Named moves come first, each a turn or a mirror and shown by rows before and after it. Which of them, in which order, take the first row of each pair that follows to the second? Write the first one first, as in the answered first pair.
z_874 (before |-> after):
[-11 65 56 -461 -107 49 -225 65 -53 -308 135 190 -194] |-> [108 -283 201 149 315 80 261 183 157 -126 225 -118 -135]
[292 -48 315 112 319 -529 -30 -137 -53 -112 -98 -44 58] |-> [287 29 262 -136 151 -539 -218 -164 -172 -188 -118 47 36]
[31 -187 9 -87 -152 -160 -247 -5 -126 5 -133 94 -101] |-> [74 -344 59 187 54 -182 -22 -6 11 73 -112 -33 -103]
z_360 (before |-> after):
[-81 149 -36 -57 -234 -59 -68 -105 -36 80 -97 50 -117] |-> [89 18 182 154 -85 -121 40 -102 -51 68 -98 -98 -162]
[42 109 -26 -127 -70 147 19 93 -72 14 -31 -7 -87] |-> [112 36 55 -41 -14 73 90 81 -68 -20 -13 -84 -122]
[302 126 342 314 7 272 39 -233 -375 36 -73 -364 -116] |-> [-115 435 -82 -141 -357 345 -260 -232 -332 113 -106 -3 -56]
z_266 (before |-> after):
[-211 30 -233 -315 -18 55 138 228 245 98 -58 209 28] |-> [64 43 29 -63 -165 422 233 244 1 -46 88 -97 -275]
[-49 -14 -88 -266 84 -120 -183 90 0 -39 -5 134 86] |-> [-157 19 -168 -53 48 203 3 245 65 23 150 -27 -45]
[356 -239 428 283 228 -90 148 34 15 -104 -14 -212 27] |-> [93 -275 137 66 359 -431 57 25 250 -7 -184 66 355]
Now pairs of rows:
(2 to 3 moves a pair)
[-194 -309 -252 -302 238 -250 -37 21 374 26 9 142 343] |-> [317 -479 302 140 292 10 157 5 24 -194 135 -290 -27] : z_360 then z_266 then z_266
[-331 -210 -178 -47 192 -119 120 186 392 97 105 211 373] |-> [-233 -58 -150 -388 -52 -163 -200 133 118 -109 13 356 350] : z_360 then z_874
[169 80 104 28 -127 -79 -295 -121 -210 -150 -166 37 -138] |-> [-159 238 -194 64 -226 159 -197 21 -74 13 -51 35 -166] : z_874 then z_360 then z_266
[200 -89 168 38 5 -204 -163 -217 -196 -237 -237 42 -29] |-> [-62 93 -127 -177 -127 -186 -261 -193 -87 -104 -288 200 9] : z_874 then z_360
[475 -387 198 -214 385 -110 175 83 5 -275 12 -43 33] |-> [89 -307 -99 -5 374 299 445 352 229 -90 207 -182 -34] : z_266 then z_266
[-365 77 4 12 123 112 -334 -393 174 25 -406 382 182] |-> [-95 174 222 99 -124 463 -346 -367 -104 -150 -249 172 -141] : z_266 then z_266 then z_360
[-96 -250 -119 31 418 -468 262 143 151 20 -154 76 292] |-> [360 -191 329 270 274 -145 268 99 -222 -184 -16 -214 -42] : z_266 then z_266
[85 -174 93 154 129 -1 42 -269 293 289 15 -428 44] |-> [76 -231 78 54 168 -168 -50 -312 345 265 -70 -327 126] : z_266 then z_266
[-323 186 -341 -481 -7 -59 -101 118 173 83 70 171 141] |-> [-250 70 -252 -473 126 -247 -48 97 207 66 19 227 264] : z_360 then z_266 then z_360
[217 13 454 -58 -102 41 -127 -123 -286 -202 -87 -135 -215] |-> [93 -132 369 343 210 72 199 9 2 58 21 -326 -151] : z_360 then z_874
[-212 269 -460 -271 -515 285 -266 347 188 128 -45 222 89] |-> [749 -123 450 55 -159 -92 -249 99 -249 -298 -136 -122 -88] : z_266 then z_266 then z_360
[291 -104 44 -359 123 218 -169 333 -304 -280 201 -160 -158] |-> [350 -320 146 -292 387 -28 -55 311 -205 -247 142 -186 -24] : z_360 then z_266 then z_360
[-44 -95 -18 383 135 -13 51 67 88 182 -103 -174 -64] |-> [27 -112 53 225 211 -262 -73 -3 81 153 -234 -52 38] : z_266 then z_266
[-335 270 -329 374 -89 -170 -152 -197 124 -15 -270 118 -291] |-> [-16 73 10 616 142 -360 -94 -279 67 -87 -292 -10 -243] : z_360 then z_266
[96 -142 200 183 139 -186 197 -155 -83 321 -197 -84 -109] |-> [-66 -125 56 209 193 -127 297 -118 11 398 -156 -100 -82] : z_266 then z_266
[-53 -119 382 245 443 -86 -57 -62 -147 114 -56 -284 -52] |-> [-327 -113 90 213 534 -55 19 24 89 267 -59 -230 26] : z_266 then z_266
[-362 -108 -362 -256 195 -18 -95 23 334 185 30 39 411] |-> [263 -396 227 120 433 -81 36 -113 105 -10 41 -318 264] : z_360 then z_266 then z_266
[5 -67 -299 -253 31 -336 -33 6 76 -87 -147 121 179] |-> [-38 -173 -228 134 190 -98 253 143 180 45 5 -140 122] : z_360 then z_266
[68 -153 239 318 85 -325 -28 -136 28 173 -226 -5 89] |-> [-281 128 -79 335 -179 178 -30 81 97 300 -12 -19 -55] : z_360 then z_266
[413 -106 467 299 -133 74 -105 -435 -235 -282 -53 -381 -260] |-> [323 -263 435 490 107 48 67 -406 -32 -173 -55 -489 -195] : z_360 then z_266 then z_360
[-54 -117 3 114 234 221 332 281 193 148 95 -173 11] |-> [114 -164 136 -372 210 -336 -4 40 50 -33 -159 146 217] : z_266 then z_266 then z_874
[48 141 241 178 -139 246 204 136 -367 -47 300 115 -97] |-> [169 -71 301 353 161 -50 328 84 -236 14 174 100 59] : z_360 then z_266 then z_874
[-72 158 24 -338 118 -166 -252 -127 -117 -192 -156 302 -52] |-> [-23 -95 142 263 440 145 312 93 100 -57 42 -166 -185] : z_266 then z_360
[166 -4 156 -292 -43 -251 -298 -112 -49 -101 -74 208 201] |-> [336 27 319 -137 -110 -65 -264 -98 -185 -189 27 106 44] : z_266 then z_266 then z_266
[3 67 122 395 -199 246 90 -100 -57 -33 102 -71 -272] |-> [24 114 65 -41 -274 -130 -268 -277 -100 -151 -134 255 -85] : z_874 then z_266
[-180 252 -180 -2 -320 418 -63 30 -54 184 148 -24 -159] |-> [-113 156 -113 -361 -195 -134 -311 -150 -94 49 -102 283 118] : z_266 then z_266
[-295 35 -315 -360 -31 155 38 275 143 16 80 -3 93] |-> [31 -318 -42 -152 337 -211 165 172 188 -64 -62 -78 270] : z_360 then z_266 then z_266
[54 -58 381 92 -241 102 -45 -51 -315 -68 33 -276 -454] |-> [160 -211 498 73 -17 -222 -20 -171 -247 -55 -64 -228 -225] : z_360 then z_266 then z_360
[255 -222 16 -323 -54 108 -12 -60 -416 -99 223 -162 -395] |-> [336 -424 101 -208 254 -165 124 -85 -280 -59 95 -139 -257] : z_360 then z_266 then z_360
[599 70 427 17 -255 140 -120 -60 -534 -375 69 -323 -454] |-> [379 -171 256 639 145 220 420 128 -121 12 212 -573 -337] : z_360 then z_874
[289 -396 152 21 230 146 278 182 46 -128 19 -282 139] |-> [-177 -59 -284 -144 -135 472 194 313 109 43 114 -137 38] : z_266 then z_360 then z_266
[145 -75 38 -427 -40 -260 -302 -129 -133 5 -41 4 -74] |-> [-173 13 -289 -401 -42 -208 -177 1 114 205 -37 74 -6] : z_874 then z_360
